Rotation paths and how fast each direction turns (deg/step)
Each turn is a multiple of 5 degrees from 10 to 175, or 0.
Each row of a path follows its step; steps can be skipped.
path 1
step 1: -1.326  0.495  0.308  0.684  1.868  1.906  0.661  3.451 -2.978 -1.252  0.550 -1.711 -0.753  1.232  0.780  0.632 -1.549  0.136 -1.238 -0.997 -0.949 -0.351  3.834 -1.663  0.851 -1.150 -0.651  1.118  4.051 -2.454  0.611 -1.513  0.890 -1.167  1.587 -1.547  0.379 -1.064 -1.617  0.533 -0.195  0.195  0.815 -1.124 -2.809 -2.130 -0.614 -2.192  1.078  0.865 -1.136  0.865 -1.367 -3.243 -1.289  2.028  0.489 -1.296  0.084 -0.488  0.011 -1.337 -1.131
step 4:  0.351 -0.272 -0.882  0.224  1.148  0.678 -0.857  1.350 -2.074 -0.183 -0.938 -1.299 -1.490  2.812 -0.725 -0.079 -3.505 -2.013  0.620 -0.205 -0.905 -0.887 -0.455 -0.165 -0.756  1.742  0.805 -2.262  0.852 -1.012 -2.115 -0.751 -2.364 -1.398  2.987 -0.604  2.745  0.594  0.052  1.056  2.019  3.271 -0.902  1.675  1.045  0.096  0.121 -2.619  0.559 -1.942  0.443  2.912 -1.382 -2.216 -0.025 -0.342 -0.448  0.870 -0.856  1.535 -1.353 -2.390  2.990
step 6: -0.679 -0.084 -1.199 -0.489 -0.109 -0.920  1.706  2.132  1.411  2.420 -0.284 -2.253  0.543  0.599  1.120 -0.273  0.429 -0.514  0.205 -0.005  1.254  0.875  1.898 -1.430  0.509 -3.145  0.249 -0.984  1.807 -1.889  1.778 -0.608 -0.774  1.403 -1.554 -0.124  3.439 -1.720  0.445 -1.343  1.969 -0.183 -0.427  1.076  0.939 -0.828  0.381 -3.286 -2.872  0.420 -1.737 -2.411 -2.581 -1.551 -1.578 -3.844 -0.985 -0.330  0.233 -0.039 -0.896 -3.310  0.635
step 16: -0.839 -2.155 -2.594  1.717 -1.357  0.523  0.332 -0.116 -1.963 -2.115 -2.040 -2.128 -2.540  2.376 -1.077  0.906 -4.363 -0.108 -0.053 -0.132 -3.092 -0.549  2.579 -3.663 -0.251 -2.096  0.238  0.829  0.267 -2.555  0.647  0.733 -1.421 -0.877 -0.704 -0.174 -2.229 -1.549  1.185  1.412  1.801  0.489 -0.226  1.141 -1.409 -1.298  0.925 -1.432  1.463  0.714 -0.450 -0.020 -1.669  1.169 -1.036 -1.980 -1.207  0.768 -1.616  0.103  0.094  0.905 -0.305
step 18: -2.263  0.828 -0.571 -0.825  1.044  0.852  0.322  1.254 -3.043 -1.827  0.179  0.294  0.172  1.208  0.167 -1.681 -1.632 -0.106 -0.799 -1.663  3.259  1.099  2.330 -0.691  2.151 -0.435 -0.340 -2.554 -2.390 -1.602 -0.663  0.436  2.555 -0.132  1.217 -0.472  2.613 -1.798  0.091  1.208  1.491  2.268 -0.531  1.760 -1.756  0.921  2.949 -2.337 -1.082  1.369 -1.328 -0.588 -1.859 -1.110  0.385  1.842 -0.194  0.087 -0.939  0.044 -3.383 -1.671 -0.911
step 21: -2.237 -0.793 -0.555  0.675 -0.220  1.128 -0.382  2.021  1.625 -2.545 -2.650 -1.028 -4.630 -0.537  0.437 -0.849 -0.441 -0.600  0.496 -2.059 -0.202 -0.562 -0.522  0.827 -0.747 -2.773  0.272 -2.426  3.291 -0.389  2.223  0.570 -0.534  0.195  2.711 -2.767  1.362 -0.336 -0.133 -2.302  1.071  0.663 -1.325  1.258 -0.592  0.695  1.344 -1.677 -1.769  0.368 -0.692  1.789 -1.836 -1.779 -2.476 -0.552  2.226  0.348 -0.448  1.219 -0.594 -1.506 -0.173
step 24:  0.198 -2.859 -0.720  2.314  0.201 -1.004  1.648  0.897 -2.845  0.809 -2.156 -1.239 -1.042  2.085  0.639 -0.897 -0.212 -1.216 -1.907 -0.704 -0.102 -1.483 -0.202  0.104  0.108 -2.730 -1.848 -3.314 -1.995 -4.256  1.236  0.320 -0.122 -2.242  0.600 -0.223  1.201  0.882  1.336 -0.123  1.593 -1.733 -1.007  0.917  0.477 -0.368  0.286 -1.706 -0.454  1.292  2.128 -0.155  0.200  0.664 -0.650 -2.108 -2.154  0.110 -0.099 -0.773 -1.604 -3.900  1.115
step 27: -0.767  2.475  1.353 -0.756  2.189  1.655 -0.945  0.475  1.269  1.780 -1.547  0.666 -1.633 -0.597  0.785  0.264 -1.871  0.371 -2.984  2.742  0.344 -0.052  1.053 -1.221  0.634 -3.143 -0.878 -0.658 -0.327 -2.596  3.394 -1.364 -0.363 -0.713 -0.253 -3.242  2.076 -0.652 -0.339 -0.678  2.506  1.304  1.492 -1.134 -2.016 -0.752  0.903 -0.963 -1.694  1.134 -3.039  0.341 -0.542  0.111  0.310 -1.624 -1.972  1.456 -1.855  1.646 -0.763 -1.470  0.876
Speeds:
 0.012 -0.136 -0.471  0.533  0.611  0.976  0.424 -0.132 -0.117 -0.133  0.320 -0.368  0.323  0.106  0.040 -0.379 -0.197 -0.020  0.249 -0.079 -0.527 -0.263 -0.071  0.649  0.036  0.056 -0.587  0.350 -0.209 -0.185  0.092  0.154 -0.218 -0.657  0.650 -0.034 -0.252  0.514  0.164 -0.164 -0.480 -0.171 -0.465 -0.726  0.414 -0.283 -0.498  0.125  0.164 -0.163  0.650  0.397  0.391 -0.606 -0.407 -0.546  0.216  0.634  1.257  0.315  0.382 -0.882  0.160 | 35
 0.030 -0.659  0.389 -0.246 -0.736  0.024 -0.774  0.199  0.505  0.012 -0.201  0.164  0.751  0.729 -0.625 -0.826  0.117 -0.583 -0.558  0.021 -0.220  0.327  0.143 -0.356 -0.559  0.435 -0.043  0.101  0.826 -0.943 -0.138 -0.284  0.229 -0.519 -0.198 -0.741 -0.220 -0.077  0.088  0.203  0.555 -0.126 -0.337 -0.479  0.346 -0.195 -0.153 -0.003 -0.664  0.374 -0.031 -0.395  0.179 -0.019 -0.473  0.316 -0.085 -0.152 -0.211  0.201  0.861 -0.483  0.150 | 140
-0.602 -0.356  0.213 -0.315  0.747  0.093 -0.212 -0.105 -0.622 -0.627  0.135 -0.059 -1.084  0.610 -0.160  0.052  0.005 -0.565  0.312  0.434  0.229  0.251 -0.064  0.357 -0.439  0.346  0.268  0.609  0.673  0.501 -0.456 -0.381  0.561  0.027  0.536 -0.339  0.089 -0.196  0.692 -0.282 -0.451  0.203  0.356 -0.545  0.299  0.994  0.298 -0.522 -0.467  0.068 -0.415 -0.068  0.460 -0.191 -0.234  0.129 -0.192  0.178  0.354 -0.588 -0.289  0.563  0.393 | 85
 0.354 -0.444  0.085 -0.115  0.314 -0.276 -0.702  0.100 -0.127 -1.047 -0.153  0.033 -0.467 -0.036 -0.027  0.842  0.353  0.246  0.069 -0.147 -0.634 -0.592 -0.094  0.106 -0.441  0.186  0.360  1.079 -0.476 -0.226  0.583 -0.212 -0.017  0.017 -0.256 -0.729 -0.218 -0.480 -0.277 -0.030  0.792 -0.047 -0.780 -0.045 -0.238  0.875 -0.300  0.229  1.021 -0.172  0.291  0.045 -0.286  0.120  0.140 -0.016  0.145 -0.140  0.007  0.854 -0.072 -0.184 -0.207 | 55
-0.061  0.412  0.129 -0.684  0.615  0.570 -0.206  0.412 -0.008 -0.263  0.853  0.516  0.442 -0.203 -0.048  0.383 -0.254 -0.630  0.421 -0.320 -0.268  0.222  0.390  0.079  0.422  0.206 -0.694  0.129  0.229 -0.676  0.065 -0.284 -0.379  0.247  0.341  1.003 -0.035 -0.372 -0.169 -0.741  0.822  0.292 -0.189 -0.174  0.132 -0.178  0.051 -0.388 -0.359 -0.390  0.235 -0.581 -0.499  0.732  0.507 -0.028 -0.647  0.432 -0.154  0.283 -0.129  0.271  0.769 | 155
-0.206 -0.065  0.041 -0.274  0.129 -0.296  0.811 -0.191  0.237 -0.155  0.023  0.178  0.083  0.117  0.379  0.344  0.110 -0.364 -0.729 -0.377  0.086 -0.969  0.666 -0.422  0.059 -0.057 -0.159 -0.197 -0.666  0.169 -0.128 -0.429 -0.356 -0.586  0.245 -0.269  0.073  0.302  0.145  0.334  0.160  0.346 -0.204 -0.372  0.552 -0.353  0.028 -0.804 -0.041 -0.338 -0.457 -0.950  0.643 -0.157 -0.367 -0.046  0.983  0.139 -0.114  0.740  0.007  1.198 -0.278 | 170
